Here is a table of points, one per row:
[-0.57  0.93  0.49 -1.13 -0.06 -1.58  0.32 -0.28  0.33 -0.19 -1.39 -0.08 -0.09 -0.39 -1.67  0.75  0.08  0.15 -0.68  0.41  0.84  1.95  1.91  1.51]
[ 1.02  0.73  0.55 -0.35  0.09  1.36  0.90  0.73 -1.34  0.51 -0.63 -1.12  0.38  1.04  1.11  1.82  1.57  1.46 -0.12  0.60 -0.59 -1.06 -0.82  1.19]
[ 1.27 -1.39  2.13 -0.46 -2.94 -1.45  0.73  1.09 -1.20 -0.23 -0.91  1.37 -0.92  1.02 -0.43 -1.16  0.08  1.74  1.29 -1.74 -0.69  1.11 -0.57  0.07]
[ 1.67  0.58  1.26 -0.51  0.41  1.29  1.27  0.55 -0.75 -0.21  1.64 -1.77  0.67 -0.20 -0.15  0.98 -0.06 -0.56 -1.03  0.25  0.73 -0.37 -1.64  0.63]
[-0.35  0.47  1.43  2.41 -0.77 -0.40 -0.82  1.38 -0.57 -0.55 -1.60  0.07  0.39 -0.99  1.22  0.13  1.26  0.41  0.57  0.10 -0.28 -1.05 -0.60 -1.12]
[ 0.79  1.03 -0.13 -1.01  0.62 -1.58 -0.13 -0.36 -0.13  0.29  0.62 -0.82 -0.46  0.48 -0.86  0.49 -1.17 -1.97 -1.38  0.71 -0.02  1.59  0.78  0.14]
[-0.71 -1.01 -1.22 -0.75  0.88  1.65  0.11 -1.62  1.26 -0.25  1.57  1.40 -0.74  0.03 -0.32 -1.81  1.80  0.57 -0.20  0.71  0.23 -1.09 -1.42 -1.26]
[ 1.17  1.53 -1.13 -0.47  0.40  0.80  0.58 -0.22 -0.61  0.82 -0.67 -0.34  2.19 -0.30 -0.17  1.59 -1.65  1.00  2.53 -0.69 -0.53  0.33 -0.11 -0.98]
[-1.56  0.46 -0.10 -0.91  0.03 -0.81 -0.50 -0.99  1.42 -0.33 -1.74  0.24 -0.20  0.88 -0.78  0.40 -1.80  0.30 -0.14 -0.30  1.09  2.44  0.56  0.59]
[ 0.86  1.22 -0.30 -0.96  0.75 -1.36 -0.26 -0.41 -0.06  0.25  0.61 -1.09 -0.32  0.55 -0.60  0.54 -1.02 -1.61 -1.20  0.67 -0.21  1.52  0.73  0.31]
[-1.56 -1.18 -0.44 -0.39  0.82  0.64 -0.90 -0.73  0.99  0.29  0.45  1.15 -1.03 -0.14 -0.82 -1.30 -0.52  0.32 -0.06  1.02  0.36 -0.75 -0.22  0.19]
[ 1.20  0.41  0.39  1.98 -1.98 -1.01 -0.31  0.82  0.43  0.39 -0.62 -1.49  0.33 -2.62  1.88 -0.39  0.88 -1.30 -1.09 -0.92 -1.65 -0.75  0.73  0.80]
[ 1.43  1.03  1.08 -0.83  0.30  1.18  1.04  0.48 -0.82 -0.49  1.87 -1.97  0.52 -0.36 -0.15  1.06  0.21 -0.75 -0.91  0.21  0.69 -0.03 -1.41  0.67]
[-1.18 -1.30 -1.71  0.00  0.47 -1.48 -0.51 -1.33 -0.26  0.12  1.42  0.12  0.00  0.28 -0.89 -0.54 -1.55 -0.29 -1.35 -0.29  0.56 -1.14  0.99 -0.31]
[-1.22 -0.08  1.33  1.82  0.32 -0.07 -0.77  1.83 -1.88 -0.56 -1.32  0.80  0.32 -1.56  0.08  0.58  1.55  0.42  1.37  0.60  0.83 -1.25 -1.42 -1.97]
[ 1.57  1.10  0.42  2.35 -2.86 -0.72 -0.63  0.22  0.61 -0.64  0.22 -0.52  0.36 -0.91  1.96 -0.25  0.51 -0.41 -0.84 -0.90 -1.70 -1.03  1.29 -0.22]
[ 1.21 -1.08 -1.44 -0.32 -0.39  1.83 -0.22 -0.71  0.19 -0.32  1.78  1.34 -0.94  0.27  1.10 -1.27  1.72  0.29  1.24 -0.48  1.56 -0.38 -0.41 -0.39]
[ 1.58  0.71  0.50  1.89 -1.45 -0.84 -0.40  0.44  0.38  0.73  0.05 -1.56  0.26 -2.79  1.65 -0.36  1.13 -1.44 -1.39 -1.30 -2.07 -0.69  1.01  1.04]
[-0.19 -1.47 -1.38 -0.18  0.07  1.16 -0.33 -1.44  1.36 -0.04  2.25  1.55 -1.01  0.78  0.06 -1.34  1.01 -0.55  0.37  0.32  0.85 -0.93 -1.74 -0.33]
[-0.12 -1.39 -1.13 -0.36  0.55 -1.32 -0.73 -1.48 -1.09  0.14  1.54 -1.22  0.40  0.77  0.50 -0.17 -1.19  0.38 -0.20 -0.30 -0.05 -1.26  2.31 -1.46]
[ 1.17  1.17 -1.39 -0.55 -0.05  1.63  0.67  0.10 -0.55  0.37 -0.69 -1.29  1.73 -0.83  0.14  1.46 -0.88  0.31  2.35 -0.14 -0.93 -0.42 -0.33 -0.96]
[-0.64  0.44  0.90  2.15 -0.44 -0.38 -0.80  1.73 -0.90 -0.45 -1.71  0.16 -0.06 -1.17  0.82  0.40  0.97  0.25  0.62  0.36  0.05 -1.33 -0.98 -1.37]
[-0.10  1.12 -0.55 -0.60 -0.96  0.31  0.55 -0.27  0.24  0.18 -0.66  0.63  2.46  0.76 -1.73  1.74 -1.62  1.52  1.44 -0.66 -1.37 -0.19  1.05 -2.14]
[-1.32 -1.36 -0.48 -0.44  0.54  0.70 -0.83 -0.77  0.48  0.43  0.31  1.50 -0.87 -0.24 -0.94 -1.56 -0.41  0.09 -0.28  0.76  0.25 -0.68 -0.19  0.38]
[-0.90 -0.92 -1.39 -0.25  0.51 -1.47 -0.67 -1.20 -0.60 -0.05  1.19 -0.14  0.04  0.39 -0.52 -0.26 -1.31 -0.06 -1.31 -0.28  0.64 -0.85  1.26 -0.36]
[ 0.60  0.64  0.64  2.45 -1.84 -0.39 -0.83  0.77 -0.20 -0.53 -0.59 -0.61  0.55 -1.14  1.55 -0.25  1.25 -0.66  0.08 -0.50 -0.85 -1.03  0.11 -0.80]
[-1.45 -1.53 -1.25 -0.79  0.67  0.84 -0.21 -1.46  1.39  0.01 -0.37  0.66 -0.95 -0.13 -0.85 -1.48  1.03  1.65 -0.43  0.62  0.12 -0.11 -0.39 -1.14]
[-1.08  0.80 -0.56 -0.93  0.18 -1.47 -0.18 -0.76  1.01 -0.13 -1.51  0.09 -0.12  1.05 -1.16  0.61 -0.85 -0.15 -0.51 -0.19  1.14  2.69  1.38  0.34]
[-0.59  0.39 -0.43 -0.78  1.28 -0.91 -0.63 -0.88  0.78 -0.12 -1.58 -0.05 -0.31  0.48 -1.28 -0.08 -1.51 -0.26 -0.33  0.24  0.48  1.90  1.36 -0.13]
[-1.33  0.35 -0.73 -0.96  0.14 -0.62 -0.85 -1.00  1.46 -0.28 -1.82  0.50 -0.41  0.70 -0.31  0.33 -1.62  0.22  0.25 -0.27  1.31  2.55  0.26  0.86]
[ 0.49  0.48 -0.61 -1.06  0.74 -1.41 -0.51 -0.66  0.07  0.16 -0.57 -0.49 -0.41  0.44 -1.00  0.07 -1.75 -1.38 -1.37  0.48  0.09  2.27  1.52  0.02]
[ 0.40  0.38  0.50 -0.37 -0.03  2.22  1.27  0.95 -1.56  0.58 -1.04 -0.67  0.80  1.04  1.65  1.35  0.74  1.90  0.22  0.91 -0.77 -1.04  0.02  1.45]
[-0.05 -1.42 -1.49 -0.04  0.09  1.45 -0.16 -1.33  1.45  0.20  1.69  1.65 -1.06  0.79 -0.35 -1.20  0.97 -1.06  0.54  0.17  1.09 -1.26 -1.71 -0.48]
[ 0.97 -1.54  2.16 -0.51 -2.65 -1.55  0.74  1.18 -0.96 -0.33 -1.17  1.43 -0.82  1.00 -0.10 -1.16  0.17  1.51  1.33 -1.88 -0.89  0.95 -0.89  0.28]
[-0.62  0.26 -0.57 -1.11  1.12 -0.93 -0.59 -0.67  0.92 -0.30 -1.80 -0.16 -0.17  0.59 -1.41  0.02 -1.47 -0.16 -0.81  0.28  0.47  1.77  1.45 -0.06]
[-0.46 -1.09 -1.37 -0.41  0.79  1.24  0.09 -1.00  1.44 -0.21  1.81  1.48 -0.85  0.02 -0.22 -1.45  1.81  0.97  0.23  0.19  0.92 -0.59 -1.59 -1.10]
[ 0.14 -1.28 -1.15 -0.03  0.15  1.17 -0.26 -1.66  1.47  0.02  1.77  1.76 -0.82  0.59 -0.09 -1.28  0.85 -0.68  0.34  0.47  0.73 -0.95 -1.81 -0.31]
[-0.90 -1.29 -0.15 -0.28  0.44  0.71 -0.76 -0.91  0.91  0.09  0.46  1.48 -1.08  0.03 -0.34 -1.07 -0.50  0.55 -0.06  0.73  0.81 -0.39 -0.66  0.46]
[-1.48 -1.57 -0.47 -0.38  0.79  0.55 -0.77 -0.59  0.19  0.37  0.61  1.35 -0.93 -0.53 -1.22 -1.33 -0.40  0.02 -0.20  1.16  0.20 -0.94 -0.03  0.29]
[ 0.84  1.48 -1.45 -0.34  0.14  1.06  0.71  0.14 -0.42  0.14 -1.31 -0.46  2.19 -0.84 -0.30  1.83 -1.68  0.80  2.52 -0.21 -0.78  0.01  0.43 -0.73]
[-1.56 -0.63  1.35  0.76 -0.45 -1.13  0.93  1.98  0.30 -0.27  0.09  0.70 -0.77  0.80  0.76 -0.61  0.56 -0.74 -0.02 -1.39 -1.92  0.56 -0.32  0.60]
[ 0.09 -1.03 -1.57 -0.04 -0.01  0.77 -0.18 -1.17  1.33 -0.01  1.78  1.44 -0.88  0.92 -0.13 -1.39  1.23 -0.44  0.58  0.10  1.12 -1.20 -1.32 -0.29]
[ 1.54  0.26  0.79 -0.46  0.92  1.75  1.14  0.85 -1.04  0.44  0.82 -1.49  0.76  0.76  0.82  1.18  0.47  0.75 -0.44  0.41 -0.05 -1.21 -1.05  1.13]
[-0.72  0.63 -0.23 -0.36  1.14 -0.87 -0.47 -0.72  0.66 -0.14 -1.19 -0.07 -0.25  0.62 -1.39  0.10 -1.89 -0.66 -0.83  0.44  0.50  2.52  1.92  0.02]
[ 2.11  1.10  0.41  1.51 -0.93 -1.14 -0.54 -0.02  0.84  0.51  0.34 -1.88  0.19 -2.54  2.01 -0.46  0.48 -1.26 -0.84 -1.67 -1.32 -1.03  1.90  1.44]
[ 1.80  0.58  1.31 -0.60  0.45  1.40  1.12  0.61 -0.76 -0.33  1.38 -1.73  0.75 -0.22 -0.07  1.04 -0.20 -0.46 -0.84  0.51  0.60 -0.41 -1.84  0.52]
[-1.35 -0.11  1.25  1.75  0.41 -0.30 -0.89  1.85 -1.62 -0.46 -1.17  0.43  0.35 -1.52  0.14  0.46  1.51  0.48  1.61  0.56  0.94 -1.13 -1.79 -1.94]
[-0.59 -0.08  0.60 -0.17 -0.29  1.55  1.43  1.10 -2.39  0.64 -1.48 -0.14  1.20  1.00  1.92  1.00 -0.60  1.26  0.77  0.79 -0.89 -0.82  1.27  1.43]
[ 0.32  0.58 -0.43 -1.12  0.68 -1.54 -0.32 -0.61  0.01 -0.04 -0.24 -0.64 -0.37  0.51 -1.06  0.03 -1.59 -1.22 -1.10  0.53  0.18  2.14  1.38  0.37]
[-1.48  0.22  1.00  1.76  0.04 -0.36 -0.76  2.03 -1.20 -0.51 -1.50  0.21  0.12 -1.31  0.65  0.40  1.47  0.43  0.97  0.35  0.29 -1.12 -1.55 -1.68]
[-1.32 -0.14  1.35  0.83 -0.07 -1.29  0.94  1.92  0.34 -0.03  0.69  0.63 -0.84  0.82  1.00 -0.73  0.61 -0.72  0.02 -1.18 -1.65  0.62  0.07  0.78]
[ 1.62  0.90  1.14 -0.34  0.47  1.29  0.96  0.63 -0.52 -0.27  1.87 -1.70  0.39 -0.29 -0.38  1.19  0.21 -0.55 -0.91  0.41  0.65 -0.10 -1.33  0.75]
[-0.45  0.91  0.26 -1.01  0.23 -1.30  0.39 -0.30  0.15 -0.04 -1.04 -0.27 -0.19 -0.18 -1.85  0.80  0.18  0.02 -0.56 -0.20  0.94  2.24  1.79  1.51]
[ 0.77  0.14  0.64 -0.38  0.17  2.13  0.79  0.81 -1.72  0.41  0.13 -0.87  1.40  0.92  1.48  1.01  0.06  0.83  0.35  0.60 -0.69 -0.96 -0.11  1.02]
[-0.79 -0.16  1.34  1.29  0.37 -1.01  1.08  1.37  0.71  0.20  1.36  0.47 -0.85  0.88  1.06 -0.47  0.87 -1.23 -0.17 -1.15 -1.35  0.35  0.74  0.75]
These points spread out most along one direction. Take the direction at right angles to it along which they spread out most. Go by this last direction. Where along it does each point below lie, from 0 to 99? The average is 50, and the first point in the table lies past the average. One standard deviation of the points above along it is 16.
[ 1.54  0.26  0.79 -0.46  0.92  1.75  1.14  0.85 -1.04  0.44  0.82 -1.49  0.76  0.76  0.82  1.18  0.47  0.75 -0.44  0.41 -0.05 -1.21 -1.05  1.13] 49
[ 1.17  1.17 -1.39 -0.55 -0.05  1.63  0.67  0.10 -0.55  0.37 -0.69 -1.29  1.73 -0.83  0.14  1.46 -0.88  0.31  2.35 -0.14 -0.93 -0.42 -0.33 -0.96] 57
[-0.90 -1.29 -0.15 -0.28  0.44  0.71 -0.76 -0.91  0.91  0.09  0.46  1.48 -1.08  0.03 -0.34 -1.07 -0.50  0.55 -0.06  0.73  0.81 -0.39 -0.66  0.46] 33
[ 1.80  0.58  1.31 -0.60  0.45  1.40  1.12  0.61 -0.76 -0.33  1.38 -1.73  0.75 -0.22 -0.07  1.04 -0.20 -0.46 -0.84  0.51  0.60 -0.41 -1.84  0.52] 51
[-0.46 -1.09 -1.37 -0.41  0.79  1.24  0.09 -1.00  1.44 -0.21  1.81  1.48 -0.85  0.02 -0.22 -1.45  1.81  0.97  0.23  0.19  0.92 -0.59 -1.59 -1.10] 18
[ 1.67  0.58  1.26 -0.51  0.41  1.29  1.27  0.55 -0.75 -0.21  1.64 -1.77  0.67 -0.20 -0.15  0.98 -0.06 -0.56 -1.03  0.25  0.73 -0.37 -1.64  0.63] 51
[-1.48  0.22  1.00  1.76  0.04 -0.36 -0.76  2.03 -1.20 -0.51 -1.50  0.21  0.12 -1.31  0.65  0.40  1.47  0.43  0.97  0.35  0.29 -1.12 -1.55 -1.68] 42
[ 2.11  1.10  0.41  1.51 -0.93 -1.14 -0.54 -0.02  0.84  0.51  0.34 -1.88  0.19 -2.54  2.01 -0.46  0.48 -1.26 -0.84 -1.67 -1.32 -1.03  1.90  1.44] 64
[ 1.02  0.73  0.55 -0.35  0.09  1.36  0.90  0.73 -1.34  0.51 -0.63 -1.12  0.38  1.04  1.11  1.82  1.57  1.46 -0.12  0.60 -0.59 -1.06 -0.82  1.19] 52
[-1.33  0.35 -0.73 -0.96  0.14 -0.62 -0.85 -1.00  1.46 -0.28 -1.82  0.50 -0.41  0.70 -0.31  0.33 -1.62  0.22  0.25 -0.27  1.31  2.55  0.26  0.86] 63
[-0.57  0.93  0.49 -1.13 -0.06 -1.58  0.32 -0.28  0.33 -0.19 -1.39 -0.08 -0.09 -0.39 -1.67  0.75  0.08  0.15 -0.68  0.41  0.84  1.95  1.91  1.51] 72
[ 0.49  0.48 -0.61 -1.06  0.74 -1.41 -0.51 -0.66  0.07  0.16 -0.57 -0.49 -0.41  0.44 -1.00  0.07 -1.75 -1.38 -1.37  0.48  0.09  2.27  1.52  0.02] 71
[ 0.97 -1.54  2.16 -0.51 -2.65 -1.55  0.74  1.18 -0.96 -0.33 -1.17  1.43 -0.82  1.00 -0.10 -1.16  0.17  1.51  1.33 -1.88 -0.89  0.95 -0.89  0.28] 51
[-1.45 -1.53 -1.25 -0.79  0.67  0.84 -0.21 -1.46  1.39  0.01 -0.37  0.66 -0.95 -0.13 -0.85 -1.48  1.03  1.65 -0.43  0.62  0.12 -0.11 -0.39 -1.14] 30
[ 0.86  1.22 -0.30 -0.96  0.75 -1.36 -0.26 -0.41 -0.06  0.25  0.61 -1.09 -0.32  0.55 -0.60  0.54 -1.02 -1.61 -1.20  0.67 -0.21  1.52  0.73  0.31] 68
